128 stands for zero in the data rows.
Some points, one per row:
np.array([88., 111., 130., 61., 43., 137., 161., 65., 111., 103., 162., 66., 88., 121., 107., 92.])
np.array([133., 162., 117., 97., 134., 86., 169., 69., 80., 121., 135., 164., 119., 138., 88., 73.])
np.array([120., 125., 135., 59., 91., 175., 186., 121., 108., 101., 206., 114., 97., 161., 113., 42.])
np.array([94., 112., 124., 154., 166., 109., 71., 78., 154., 115., 71., 76., 103., 91., 149., 153.])
np.array([77., 112., 116., 208., 111., 58., 0., 129., 102., 105., 56., 128., 128., 126., 128., 130.])
np.array([80., 111., 141., 130., 124., 113., 63., 94., 79., 174., 98., 65., 90., 129., 198., 104.])
np.array([131., 91., 125., 239., 135., 194., 76., 168., 169., 202., 71., 114., 118., 152., 124., 212.])
np.array([185., 164., 165., 116., 166., 128., 189., 156., 163., 172., 207., 167., 240., 184., 180., 120.])
np.array([112., 145., 169., 74., 135., 194., 157., 116., 142., 186., 190., 134., 107., 141., 164., 73.])
np.array([151., 186., 122., 149., 155., 78., 113., 157., 139., 83., 129., 128., 128., 126., 128., 130.])
np.array([166., 165., 122., 23., 183., 103., 242., 168., 126., 105., 249., 178., 108., 191., 128., 130.])
np.array([129., 154., 93., 126., 91., 60., 77., 114., 141., 134., 73., 148., 177., 127., 111., 133.])
np.array([92., 139., 154., 232., 161., 147., 110., 117., 130., 117., 45., 103., 113., 116., 184., 196.])
np.array([96., 136., 179., 166., 124., 119., 83., 59., 164., 127., 129., 128., 128., 126., 128., 130.])
np.array([144., 155., 94., 188., 175., 180., 180., 189., 184., 178., 158., 179., 160., 163., 128., 130.])
np.array([174., 146., 133., 93., 128., 92., 143., 89., 107., 139., 135., 94., 158., 137., 129., 90.])
np.array([144., 212., 172., 255., 114., 136., 95., 192., 125., 162., 105., 169., 191., 191., 163., 221.])
np.array([134., 152., 148., 93., 187., 166., 180., 123., 164., 124., 193., 212., 81., 122., 182., 105.])
np.array([65., 101., 131., 97., 133., 120., 121., 32., 76., 114., 132., 128., 128., 126., 128., 130.])
np.array([166., 114., 153., 160., 186., 108., 143., 115., 138., 109., 161., 133., 120., 101., 144., 174.])
np.array([113., 132., 181., 148., 94., 177., 97., 124., 106., 153., 68., 59., 136., 147., 165., 172.])
np.array([118., 70., 134., 115., 160., 112., 132., 83., 98., 119., 113., 113., 149., 110., 113., 167.])
np.array([221., 192., 160., 165., 168., 171., 218., 221., 153., 148., 161., 162., 128., 126., 128., 130.])
np.array([88., 85., 108., 184., 141., 137., 140., 105., 108., 136., 88., 80., 128., 126., 128., 130.])
np.array([97., 74., 139., 87., 118., 168., 184., 75., 135., 125., 124., 67., 125., 100., 146., 68.])
np.array([159., 148., 126., 149., 122., 120., 119., 145., 117., 154., 87., 146., 139., 182., 148., 116.])
np.array([149., 101., 160., 161., 164., 174., 149., 108., 163., 138., 120., 138., 159., 126., 153., 130.])
np.array([77., 129., 150., 178., 153., 221., 110., 130., 210., 209., 107., 160., 103., 95., 161., 186.])
np.array([125., 164., 101., 188., 182., 119., 129., 199., 189., 131., 129., 128., 128., 126., 128., 130.])
np.array([189., 204., 183., 253., 208., 174., 97., 196., 195., 147., 37., 175., 149., 149., 131., 255.])
np.array([88., 91., 117., 134., 112., 112., 174., 120., 107., 97., 89., 94., 114., 125., 100., 91.])
np.array([128., 137., 133., 101., 152., 128., 134., 131., 182., 193., 147., 154., 122., 109., 129., 174.])
np.array([150., 119., 114., 68., 136., 132., 155., 168., 152., 114., 186., 152., 170., 121., 74., 115.])
np.array([155., 120., 139., 210., 165., 100., 119., 145., 116., 106., 57., 155., 183., 110., 155., 196.])
np.array([116., 136., 185., 160., 108., 172., 92., 94., 109., 117., 111., 51., 92., 152., 145., 130.])
np.array([131., 86., 131., 193., 141., 90., 49., 97., 141., 97., 75., 39., 66., 103., 130., 130.])
np.array([128., 76., 105., 170., 134., 96., 62., 100., 171., 122., 52., 80., 34., 135., 95., 166.])
np.array([45., 73., 115., 141., 123., 119., 56., 118., 71., 120., 94., 119., 46., 118., 122., 109.])
np.array([176., 202., 147., 140., 184., 163., 123., 153., 177., 123., 210., 141., 149., 142., 148., 173.])
np.array([83., 125., 164., 89., 70., 111., 93., 86., 67., 65., 84., 73., 89., 111., 107., 117.])
np.array([119., 167., 114., 120., 112., 149., 152., 193., 131., 131., 120., 180., 107., 168., 186., 166.])
np.array([144., 104., 142., 71., 101., 114., 255., 151., 92., 129., 232., 130., 140., 224., 104., 13.])
np.array([93., 89., 165., 79., 113., 76., 92., 11., 82., 107., 131., 48., 37., 99., 128., 130.])
np.array([98., 85., 118., 0., 59., 131., 205., 120., 91., 127., 129., 128., 128., 126., 128., 130.])
np.array([120., 133., 119., 0., 89., 142., 230., 93., 92., 99., 159., 128., 128., 126., 128., 130.])
np.array([105., 123., 112., 42., 45., 112., 161., 119., 90., 60., 193., 103., 127., 118., 105., 62.])
np.array([151., 116., 93., 35., 70., 21., 158., 76., 33., 119., 145., 94., 103., 143., 113., 67.])
np.array([131., 123., 96., 0., 95., 75., 175., 96., 101., 66., 208., 85., 97., 89., 117., 13.])
np.array([136., 104., 173., 255., 164., 158., 41., 128., 156., 162., 46., 173., 172., 105., 155., 255.])
np.array([78., 106., 169., 152., 105., 84., 60., 51., 84., 147., 26., 74., 74., 110., 152., 130.])
np.array([151., 157., 143., 20., 124., 102., 222., 145., 114., 142., 205., 128., 128., 126., 128., 130.])
np.array([199., 161., 150., 203., 255., 173., 162., 221., 140., 168., 156., 159., 154., 175., 121., 130.])
np.array([158., 98., 109., 8., 125., 59., 224., 96., 90., 70., 184., 163., 134., 125., 104., 0.])
np.array([237., 177., 145., 172., 141., 170., 200., 171., 189., 127., 129., 128., 128., 126., 128., 130.])
np.array([118., 127., 116., 169., 204., 197., 118., 176., 238., 146., 103., 167., 186., 140., 113., 180.])
np.array([156., 110., 114., 176., 140., 93., 152., 136., 123., 113., 155., 158., 163., 126., 128., 130.])
np.array([165., 172., 76., 189., 159., 161., 207., 159., 132., 146., 173., 189., 154., 147., 159., 127.])
np.array([156., 112., 97., 18., 105., 104., 109., 111., 86., 102., 149., 115., 56., 131., 89., 41.])
np.array([169., 147., 145., 255., 255., 168., 45., 180., 211., 163., 75., 201., 170., 149., 141., 130.])
np.array([104., 109., 97., 10., 120., 115., 197., 96., 64., 137., 213., 157., 167., 165., 60., 24.])
np.array([115., 161., 142., 107., 109., 149., 128., 98., 131., 107., 133., 52., 96., 137., 157., 110.])
np.array([215., 175., 111., 133., 139., 125., 214., 154., 175., 98., 168., 192., 222., 148., 128., 86.])
np.array([128., 155., 164., 255., 181., 110., 0., 166., 194., 151., 26., 206., 138., 90., 105., 255.])
np.array([118., 83., 145., 184., 145., 142., 91., 140., 104., 151., 110., 99., 85., 145., 107., 173.])
np.array([112., 114., 125., 221., 136., 161., 90., 94., 134., 135., 83., 80., 125., 125., 141., 130.])
np.array([122., 155., 95., 101., 131., 140., 155., 161., 131., 134., 134., 141., 128., 105., 104., 127.])
np.array([113., 85., 61., 0., 55., 93., 164., 97., 47., 73., 180., 54., 97., 126., 128., 130.])
np.array([67., 45., 61., 25., 66., 47., 104., 81., 67., 127., 129., 128., 128., 126., 128., 130.])
np.array([197., 152., 82., 100., 115., 96., 189., 199., 196., 114., 189., 173., 158., 149., 118., 93.])
12 more points follow, each with its number after it:
np.array([121., 125., 109., 99., 121., 162., 123., 144., 158., 117., 168., 123., 137., 103., 101., 82.]) 0
np.array([135., 119., 176., 189., 154., 94., 131., 136., 136., 119., 128., 137., 143., 145., 158., 180.]) 1
np.array([95., 61., 66., 60., 72., 156., 96., 52., 76., 156., 84., 70., 57., 58., 79., 74.]) 2
np.array([118., 88., 110., 91., 113., 130., 137., 85., 159., 93., 139., 94., 109., 73., 158., 116.]) 3
np.array([155., 127., 131., 63., 48., 100., 153., 118., 127., 147., 112., 137., 131., 162., 120., 54.]) 4
np.array([188., 146., 131., 122., 131., 137., 175., 187., 96., 100., 131., 168., 214., 179., 162., 150.]) 5
np.array([147., 134., 87., 83., 116., 159., 141., 89., 142., 135., 181., 139., 97., 137., 150., 137.]) 6
np.array([215., 146., 106., 62., 144., 130., 206., 176., 133., 85., 226., 209., 185., 196., 103., 88.]) 7
np.array([110., 148., 141., 180., 84., 56., 125., 121., 155., 105., 128., 121., 109., 112., 85., 152.]) 8
np.array([90., 129., 115., 171., 82., 92., 68., 101., 82., 144., 50., 82., 92., 126., 128., 130.]) 9
np.array([121., 105., 131., 230., 104., 166., 87., 64., 127., 175., 74., 100., 70., 100., 144., 224.]) 10
np.array([189., 151., 160., 202., 177., 208., 142., 197., 162., 180., 152., 154., 186., 157., 183., 226.]) 11
Which two of these numbered points are nearest to each point below, ignoring the 3 directions in which the first points spread most? Their numbers follow each, nearest first.
np.array([155., 153., 160., 225., 225., 165., 81., 167., 170., 173., 67., 137., 189., 132., 153., 255.]) > 11 1
np.array([108., 121., 92., 73., 122., 132., 243., 114., 84., 149., 183., 166., 151., 124., 128., 130.]) > 10 11
np.array([108., 110., 118., 0., 61., 129., 181., 143., 107., 57., 202., 127., 122., 128., 95., 0.]) > 0 7
np.array([79., 55., 93., 41., 74., 110., 128., 94., 89., 61., 160., 40., 104., 90., 57., 20.]) > 0 3
np.array([169., 91., 115., 87., 121., 104., 160., 145., 132., 64., 167., 112., 154., 86., 143., 114.]) > 3 11
np.array([115., 180., 145., 88., 113., 152., 181., 134., 89., 150., 155., 114., 112., 173., 153., 90.]) > 9 4
np.array([183., 165., 133., 99., 97., 156., 209., 101., 101., 134., 219., 134., 113., 170., 138., 101.]) > 10 9
np.array([134., 146., 197., 228., 201., 155., 178., 170., 202., 153., 149., 200., 198., 178., 174., 175.]) > 1 7
np.array([226., 117., 116., 96., 108., 110., 94., 127., 129., 63., 121., 144., 151., 194., 71., 87.]) > 7 4
np.array([106., 102., 143., 168., 126., 128., 53., 112., 128., 110., 91., 116., 99., 135., 99., 198.]) > 7 6
np.array([197., 133., 130., 150., 125., 88., 101., 177., 111., 105., 155., 111., 158., 117., 144., 139.]) > 11 1
np.array([103., 188., 105., 135., 72., 167., 107., 124., 51., 160., 89., 105., 114., 176., 115., 129.]) > 9 4
np.array([129., 123., 105., 225., 206., 133., 95., 142., 214., 141., 114., 119., 174., 86., 137., 224.]) > 3 0
np.array([160., 145., 188., 218., 156., 188., 113., 124., 210., 189., 83., 150., 101., 138., 124., 204.]) > 10 8
np.array([99., 89., 123., 167., 148., 116., 13., 113., 145., 98., 17., 104., 142., 54., 159., 203.]) > 3 0
np.array([76., 107., 136., 147., 83., 129., 39., 110., 105., 79., 88., 57., 125., 83., 74., 117.]) > 0 7
np.array([139., 135., 169., 86., 61., 154., 99., 95., 86., 152., 68., 92., 124., 142., 130., 129.]) > 4 9
np.array([123., 137., 180., 161., 149., 193., 114., 116., 121., 159., 125., 100., 155., 149., 174., 202.]) > 11 5
np.array([59., 140., 158., 220., 92., 187., 83., 83., 91., 175., 59., 93., 77., 113., 175., 163.]) > 9 10
np.array([111., 149., 116., 150., 76., 72., 95., 151., 150., 87., 163., 86., 128., 126., 128., 130.]) > 8 0
np.array([121., 167., 150., 183., 120., 160., 122., 145., 115., 211., 57., 96., 112., 161., 107., 189.]) > 9 4
np.array([212., 93., 124., 100., 140., 79., 95., 137., 184., 83., 168., 109., 173., 103., 149., 97.]) > 3 0
np.array([53., 66., 62., 60., 60., 78., 96., 49., 50., 138., 79., 129., 77., 93., 14., 108.]) > 2 10
np.array([169., 156., 165., 255., 195., 198., 105., 134., 191., 233., 59., 92., 160., 174., 186., 255.]) > 11 9
np.array([108., 70., 81., 83., 121., 69., 132., 44., 106., 122., 122., 110., 66., 33., 123., 93.]) > 3 6
np.array([126., 176., 112., 189., 134., 158., 139., 106., 114., 188., 78., 137., 93., 153., 128., 130.]) > 9 10
np.array([125., 119., 139., 184., 82., 115., 137., 158., 172., 83., 93., 145., 108., 120., 123., 130.]) > 8 3
np.array([136., 46., 124., 169., 95., 56., 70., 85., 121., 106., 33., 99., 64., 121., 89., 186.]) > 10 7
np.array([126., 111., 128., 89., 71., 68., 206., 120., 79., 71., 195., 124., 101., 111., 95., 53.]) > 8 1
np.array([141., 171., 162., 53., 105., 107., 200., 138., 171., 133., 176., 152., 183., 168., 130., 79.]) > 4 9
np.array([171., 151., 155., 207., 158., 124., 42., 116., 190., 79., 16., 132., 165., 167., 135., 206.]) > 7 5
np.array([111., 80., 166., 251., 109., 140., 46., 95., 148., 156., 61., 72., 104., 93., 134., 224.]) > 10 1
np.array([173., 125., 131., 153., 119., 64., 83., 128., 144., 111., 91., 132., 116., 106., 91., 192.]) > 10 8
np.array([139., 152., 180., 190., 173., 103., 159., 120., 120., 98., 119., 133., 182., 114., 146., 133.]) > 1 5
np.array([86., 86., 53., 0., 59., 51., 166., 135., 58., 53., 180., 129., 117., 97., 75., 0.]) > 0 9
np.array([163., 138., 131., 172., 180., 109., 64., 152., 186., 98., 141., 171., 186., 95., 166., 171.]) > 3 0
np.array([196., 189., 74., 52., 146., 176., 200., 161., 146., 159., 186., 187., 144., 138., 106., 64.]) > 2 6
np.array([184., 138., 143., 229., 118., 157., 89., 153., 216., 126., 61., 163., 80., 134., 127., 239.]) > 10 6
np.array([130., 176., 94., 3., 72., 56., 171., 73., 27., 110., 190., 97., 111., 133., 90., 27.]) > 9 6
np.array([180., 99., 93., 141., 158., 137., 0., 101., 165., 145., 23., 130., 107., 114., 132., 255.]) > 6 7
np.array([101., 79., 94., 119., 119., 149., 89., 153., 154., 95., 145., 95., 100., 88., 104., 74.]) > 0 3
np.array([179., 235., 194., 250., 200., 171., 142., 197., 214., 134., 131., 128., 128., 126., 128., 130.]) > 8 9
np.array([154., 118., 132., 248., 215., 92., 15., 173., 179., 119., 19., 100., 146., 88., 166., 255.]) > 3 11
np.array([76., 169., 148., 111., 95., 99., 104., 96., 54., 157., 83., 28., 94., 117., 134., 130.]) > 9 11
np.array([62., 104., 150., 126., 74., 152., 122., 133., 117., 137., 47., 138., 78., 140., 144., 66.]) > 4 9
np.array([128., 137., 189., 130., 163., 180., 65., 131., 158., 198., 74., 89., 146., 129., 206., 130.]) > 4 9
np.array([101., 98., 133., 70., 114., 52., 146., 100., 100., 97., 174., 110., 103., 126., 128., 130.]) > 1 11
np.array([148., 173., 130., 255., 153., 146., 19., 85., 194., 176., 45., 166., 135., 106., 142., 255.]) > 6 10
np.array([97., 77., 166., 175., 173., 144., 89., 63., 123., 104., 55., 64., 82., 76., 188., 126.]) > 3 1
np.array([92., 131., 115., 172., 110., 110., 107., 98., 93., 134., 89., 128., 128., 126., 128., 130.]) > 9 10
np.array([118., 163., 65., 37., 96., 121., 181., 81., 92., 103., 211., 88., 128., 126., 128., 130.]) > 6 11
np.array([231., 169., 92., 80., 112., 84., 163., 210., 156., 106., 210., 197., 128., 126., 128., 130.]) > 6 3
np.array([201., 147., 111., 170., 101., 101., 143., 166., 123., 126., 166., 173., 244., 151., 94., 131.]) > 11 7
np.array([167., 153., 157., 113., 96., 134., 179., 195., 54., 124., 184., 155., 183., 219., 178., 117.]) > 5 11
np.array([160., 159., 176., 184., 113., 184., 158., 137., 205., 178., 127., 95., 114., 136., 179., 224.]) > 10 8
np.array([95., 96., 78., 11., 92., 93., 75., 148., 105., 98., 124., 35., 117., 89., 76., 97.]) > 0 3
np.array([143., 66., 74., 72., 150., 110., 71., 115., 107., 120., 129., 127., 69., 57., 58., 41.]) > 2 0
np.array([96., 49., 135., 149., 113., 93., 31., 29., 60., 100., 16., 72., 84., 107., 124., 147.]) > 7 11
np.array([125., 139., 149., 216., 139., 153., 76., 104., 189., 142., 111., 123., 212., 112., 165., 255.]) > 11 3
np.array([190., 119., 159., 255., 122., 156., 38., 122., 174., 155., 17., 167., 159., 115., 129., 202.]) > 4 7
np.array([98., 101., 146., 87., 136., 165., 148., 106., 131., 126., 122., 100., 142., 155., 121., 126.]) > 7 11
np.array([100., 86., 81., 131., 57., 116., 79., 74., 94., 110., 55., 99., 101., 101., 54., 131.]) > 2 0
np.array([124., 104., 119., 147., 112., 111., 146., 153., 102., 116., 177., 177., 94., 106., 123., 133.]) > 10 1
np.array([108., 105., 49., 0., 54., 69., 145., 120., 126., 93., 178., 94., 101., 110., 96., 8.]) > 0 3
np.array([147., 64., 101., 29., 161., 110., 165., 121., 46., 82., 154., 124., 94., 60., 101., 22.]) > 2 0
np.array([103., 157., 159., 98., 140., 102., 157., 155., 172., 88., 183., 151., 151., 94., 75., 133.]) > 8 0
np.array([64., 75., 130., 121., 120., 156., 135., 98., 92., 171., 101., 73., 34., 142., 142., 73.]) > 9 4
np.array([178., 189., 159., 241., 121., 178., 112., 218., 198., 198., 83., 202., 188., 189., 173., 224.]) > 4 9
np.array([143., 160., 126., 147., 100., 130., 128., 175., 154., 198., 131., 206., 114., 183., 124., 88.]) > 4 9
np.array([151., 184., 233., 255., 187., 190., 95., 127., 255., 127., 129., 128., 128., 126., 128., 130.]) > 8 0
np.array([153., 189., 139., 196., 154., 165., 139., 186., 201., 123., 99., 208., 162., 128., 83., 224.]) > 8 7
np.array([215., 188., 199., 241., 195., 142., 133., 223., 196., 127., 129., 128., 128., 126., 128., 130.]) > 8 1
np.array([107., 118., 136., 122., 47., 65., 117., 70., 67., 41., 135., 57., 149., 90., 100., 81.]) > 8 1
np.array([99., 163., 126., 52., 69., 126., 232., 94., 60., 111., 211., 111., 105., 151., 125., 0.]) > 9 8
np.array([151., 106., 118., 177., 196., 209., 65., 107., 172., 167., 75., 131., 125., 165., 200., 231.]) > 6 7
np.array([116., 99., 107., 220., 133., 73., 23., 96., 142., 116., 29., 34., 95., 89., 148., 172.]) > 3 9
np.array([156., 115., 118., 165., 131., 123., 76., 143., 158., 95., 109., 123., 125., 111., 157., 137.]) > 3 0
np.array([111., 104., 93., 182., 147., 109., 114., 181., 142., 123., 77., 131., 128., 112., 158., 247.]) > 11 1
np.array([158., 147., 190., 240., 138., 181., 90., 101., 152., 180., 46., 117., 152., 130., 128., 130.]) > 4 9
np.array([98., 118., 90., 114., 90., 139., 75., 140., 128., 99., 167., 82., 135., 138., 113., 86.]) > 0 7
np.array([192., 137., 130., 171., 188., 135., 183., 193., 170., 160., 196., 140., 196., 169., 170., 196.]) > 11 1
np.array([101., 95., 103., 61., 126., 136., 148., 161., 141., 110., 155., 98., 128., 87., 72., 15.]) > 0 2
np.array([97., 67., 105., 89., 133., 113., 146., 142., 101., 132., 147., 61., 160., 93., 129., 130.]) > 11 3
np.array([102., 85., 87., 0., 98., 79., 142., 98., 74., 56., 176., 105., 117., 111., 93., 6.]) > 0 7
np.array([67., 107., 92., 27., 121., 118., 171., 132., 71., 104., 195., 140., 138., 107., 61., 0.]) > 0 2
np.array([86., 193., 136., 44., 80., 155., 177., 131., 58., 126., 174., 125., 54., 137., 87., 41.]) > 9 0
np.array([190., 192., 168., 226., 227., 157., 207., 168., 195., 142., 119., 198., 174., 177., 216., 194.]) > 1 5
np.array([216., 194., 228., 255., 193., 103., 157., 178., 204., 197., 112., 174., 163., 153., 174., 255.]) > 1 8
np.array([98., 168., 133., 192., 128., 132., 121., 131., 136., 171., 129., 128., 128., 126., 128., 130.]) > 9 8
np.array([2., 69., 129., 141., 98., 160., 36., 88., 121., 122., 108., 81., 46., 58., 94., 126.]) > 0 3
np.array([145., 156., 127., 105., 127., 111., 200., 166., 103., 171., 186., 146., 150., 170., 120., 108.]) > 9 11
np.array([121., 111., 158., 210., 151., 207., 83., 129., 143., 144., 59., 116., 70., 170., 169., 202.]) > 7 9
np.array([168., 146., 109., 53., 145., 123., 176., 106., 180., 99., 129., 128., 128., 126., 128., 130.]) > 3 6
np.array([111., 61., 151., 174., 114., 98., 72., 81., 165., 107., 68., 120., 137., 103., 128., 130.]) > 3 7
np.array([143., 146., 178., 192., 169., 72., 161., 115., 173., 113., 140., 144., 232., 140., 185., 143.]) > 1 3
np.array([110., 146., 74., 44., 17., 114., 128., 135., 50., 64., 177., 100., 113., 134., 128., 130.]) > 11 9
np.array([87., 157., 197., 233., 175., 115., 101., 77., 130., 147., 101., 74., 124., 104., 197., 157.]) > 1 9
np.array([124., 149., 79., 22., 106., 112., 154., 146., 156., 148., 198., 152., 116., 117., 111., 0.]) > 0 2
np.array([90., 85., 162., 92., 173., 79., 158., 63., 101., 85., 159., 81., 153., 102., 128., 130.]) > 1 3
np.array([49., 80., 104., 96., 96., 95., 66., 80., 128., 106., 114., 49., 121., 46., 104., 78.]) > 0 3
np.array([74., 99., 103., 50., 85., 73., 147., 115., 113., 114., 191., 122., 116., 133., 62., 0.]) > 0 9
np.array([106., 118., 148., 183., 126., 132., 97., 144., 162., 171., 78., 159., 187., 143., 159., 191.]) > 11 1
np.array([163., 129., 129., 90., 96., 94., 106., 124., 97., 115., 108., 152., 169., 137., 84., 73.]) > 4 7
np.array([111., 54., 161., 112., 127., 138., 147., 136., 141., 96., 106., 144., 173., 77., 129., 163.]) > 3 1
np.array([80., 85., 139., 120., 107., 122., 131., 70., 117., 110., 113., 65., 113., 54., 112., 118.]) > 3 0
np.array([131., 184., 129., 239., 173., 196., 104., 210., 229., 162., 90., 219., 155., 120., 128., 130.]) > 0 9
np.array([111., 124., 164., 199., 124., 193., 54., 99., 122., 187., 123., 97., 96., 99., 182., 224.]) > 11 6
np.array([162., 140., 165., 163., 87., 58., 135., 157., 155., 107., 81., 167., 132., 113., 125., 142.]) > 8 4
np.array([119., 139., 76., 0., 87., 93., 255., 112., 51., 89., 255., 110., 85., 132., 103., 0.]) > 9 0
np.array([156., 154., 204., 120., 147., 135., 185., 149., 168., 158., 149., 157., 157., 150., 179., 125.]) > 1 4
np.array([89., 124., 152., 235., 177., 158., 120., 85., 163., 145., 68., 109., 123., 163., 188., 200.]) > 1 7
np.array([175., 173., 173., 124., 150., 158., 106., 172., 172., 186., 110., 128., 144., 161., 181., 163.]) > 4 11
np.array([74., 52., 132., 62., 70., 130., 37., 73., 42., 127., 74., 88., 40., 136., 78., 112.]) > 7 9
np.array([89., 67., 151., 188., 77., 147., 8., 121., 120., 141., 8., 100., 68., 89., 139., 164.]) > 4 0
np.array([167., 144., 165., 174., 126., 103., 170., 173., 170., 106., 148., 144., 197., 160., 150., 171.]) > 1 11
np.array([41., 122., 133., 204., 121., 170., 78., 108., 121., 147., 56., 77., 68., 150., 146., 183.]) > 9 7
np.array([118., 110., 110., 116., 128., 122., 72., 148., 172., 119., 99., 131., 152., 119., 88., 153.]) > 0 7
np.array([51., 130., 123., 173., 83., 163., 70., 110., 113., 143., 90., 71., 82., 106., 185., 136.]) > 9 0
np.array([112., 111., 67., 0., 55., 113., 159., 58., 38., 59., 216., 102., 134., 86., 34., 41.]) > 0 7
np.array([155., 161., 124., 86., 150., 66., 200., 153., 144., 140., 182., 217., 153., 128., 83., 94.]) > 8 9
np.array([126., 109., 93., 37., 79., 135., 230., 136., 86., 126., 174., 128., 128., 126., 128., 130.]) > 11 10
np.array([104., 80., 116., 196., 56., 98., 70., 82., 128., 116., 27., 75., 128., 126., 128., 130.]) > 4 9
np.array([161., 172., 120., 107., 99., 111., 117., 122., 149., 176., 123., 161., 116., 94., 88., 92.]) > 4 9
np.array([101., 144., 126., 251., 152., 153., 92., 175., 138., 123., 76., 154., 118., 144., 154., 121.]) > 9 0
np.array([124., 131., 91., 188., 121., 146., 78., 165., 123., 113., 112., 123., 125., 92., 85., 170.]) > 0 9
np.array([132., 180., 192., 124., 61., 151., 160., 137., 133., 141., 131., 101., 169., 184., 143., 130.]) > 4 9
np.array([182., 164., 121., 208., 187., 152., 179., 194., 187., 119., 140., 193., 227., 121., 127., 183.]) > 3 1
np.array([122., 151., 121., 0., 62., 88., 207., 155., 52., 118., 189., 131., 110., 176., 92., 0.]) > 9 4
np.array([79., 59., 122., 173., 106., 121., 48., 35., 80., 100., 129., 128., 128., 126., 128., 130.]) > 7 6
np.array([219., 154., 190., 220., 222., 154., 170., 168., 225., 180., 139., 171., 183., 135., 171., 198.]) > 1 3
np.array([120., 75., 125., 95., 54., 106., 109., 60., 77., 67., 129., 128., 128., 126., 128., 130.]) > 7 11
np.array([77., 126., 177., 109., 140., 149., 73., 77., 129., 167., 64., 128., 128., 126., 128., 130.]) > 4 7
np.array([170., 172., 116., 197., 215., 208., 124., 193., 216., 172., 129., 128., 128., 126., 128., 130.]) > 0 2
np.array([90., 69., 112., 179., 102., 135., 54., 77., 100., 96., 37., 135., 144., 136., 138., 143.]) > 7 5
np.array([138., 115., 119., 109., 129., 73., 187., 158., 131., 86., 209., 178., 189., 112., 79., 39.]) > 0 3
np.array([92., 97., 86., 0., 48., 85., 199., 117., 41., 93., 209., 100., 84., 175., 110., 0.]) > 9 7
np.array([96., 100., 152., 101., 92., 87., 175., 153., 99., 101., 169., 110., 99., 145., 91., 75.]) > 8 1
np.array([225., 186., 116., 167., 160., 121., 192., 242., 178., 163., 219., 229., 198., 128., 133., 193.]) > 11 10
np.array([129., 75., 129., 159., 118., 116., 88., 92., 104., 110., 62., 132., 60., 126., 128., 130.]) > 7 9
np.array([148., 119., 149., 243., 171., 168., 41., 157., 200., 141., 49., 110., 171., 147., 131., 230.]) > 7 11
np.array([137., 109., 100., 112., 58., 62., 104., 152., 107., 42., 121., 75., 106., 100., 152., 123.]) > 3 11
np.array([126., 104., 166., 255., 205., 95., 26., 96., 145., 141., 47., 174., 144., 79., 136., 255.]) > 1 3
np.array([141., 143., 155., 216., 149., 164., 114., 155., 90., 145., 112., 119., 128., 126., 128., 130.]) > 9 7
np.array([105., 97., 95., 125., 68., 124., 122., 118., 119., 42., 52., 108., 164., 126., 128., 130.]) > 5 7
np.array([136., 152., 118., 249., 135., 147., 49., 134., 153., 167., 15., 144., 151., 98., 157., 197.]) > 9 4
np.array([129., 185., 97., 80., 77., 96., 141., 117., 29., 108., 147., 65., 177., 123., 115., 55.]) > 9 5
np.array([44., 81., 152., 136., 147., 149., 97., 54., 134., 127., 129., 62., 48., 70., 96., 65.]) > 0 3
np.array([117., 197., 152., 171., 234., 114., 187., 147., 203., 147., 203., 142., 172., 146., 174., 115.]) > 1 3
np.array([168., 162., 103., 199., 195., 145., 117., 197., 194., 168., 109., 158., 227., 191., 148., 201.]) > 11 7
np.array([157., 153., 113., 48., 112., 158., 235., 161., 138., 192., 213., 217., 200., 155., 111., 66.]) > 4 9
np.array([139., 87., 136., 81., 190., 164., 199., 179., 157., 161., 134., 154., 138., 87., 128., 130.]) > 3 0
np.array([112., 106., 102., 136., 180., 84., 59., 77., 128., 138., 48., 138., 139., 67., 138., 178.]) > 3 6
np.array([138., 129., 120., 51., 119., 133., 164., 79., 163., 97., 126., 114., 176., 185., 208., 96.]) > 5 7
np.array([147., 183., 106., 119., 98., 101., 134., 99., 125., 95., 155., 86., 137., 103., 110., 112.]) > 8 9
np.array([129., 157., 156., 151., 134., 141., 109., 49., 82., 159., 124., 48., 85., 110., 171., 85.]) > 9 1
np.array([135., 62., 173., 236., 195., 173., 61., 123., 143., 165., 49., 92., 114., 161., 154., 130.]) > 7 1
np.array([175., 168., 185., 255., 196., 203., 121., 154., 213., 195., 53., 160., 205., 181., 201., 255.]) > 5 11
np.array([50., 104., 188., 149., 174., 168., 34., 95., 102., 161., 86., 74., 91., 75., 145., 224.]) > 11 1
np.array([105., 190., 182., 163., 198., 138., 166., 151., 176., 139., 183., 139., 182., 135., 159., 105.]) > 1 8
np.array([98., 129., 147., 185., 152., 139., 103., 150., 140., 185., 81., 149., 95., 108., 126., 169.]) > 9 0
np.array([95., 102., 71., 40., 51., 103., 114., 101., 82., 107., 163., 72., 69., 105., 88., 36.]) > 0 9
np.array([95., 87., 68., 0., 23., 51., 138., 78., 70., 79., 154., 62., 119., 67., 53., 70.]) > 0 3
np.array([98., 99., 168., 232., 141., 133., 21., 106., 144., 129., 51., 87., 142., 82., 106., 255.]) > 11 1
np.array([112., 87., 129., 77., 54., 91., 115., 85., 55., 91., 101., 73., 140., 95., 72., 131.]) > 11 7
np.array([61., 62., 96., 32., 62., 92., 153., 104., 87., 99., 178., 114., 101., 118., 78., 56.]) > 0 7
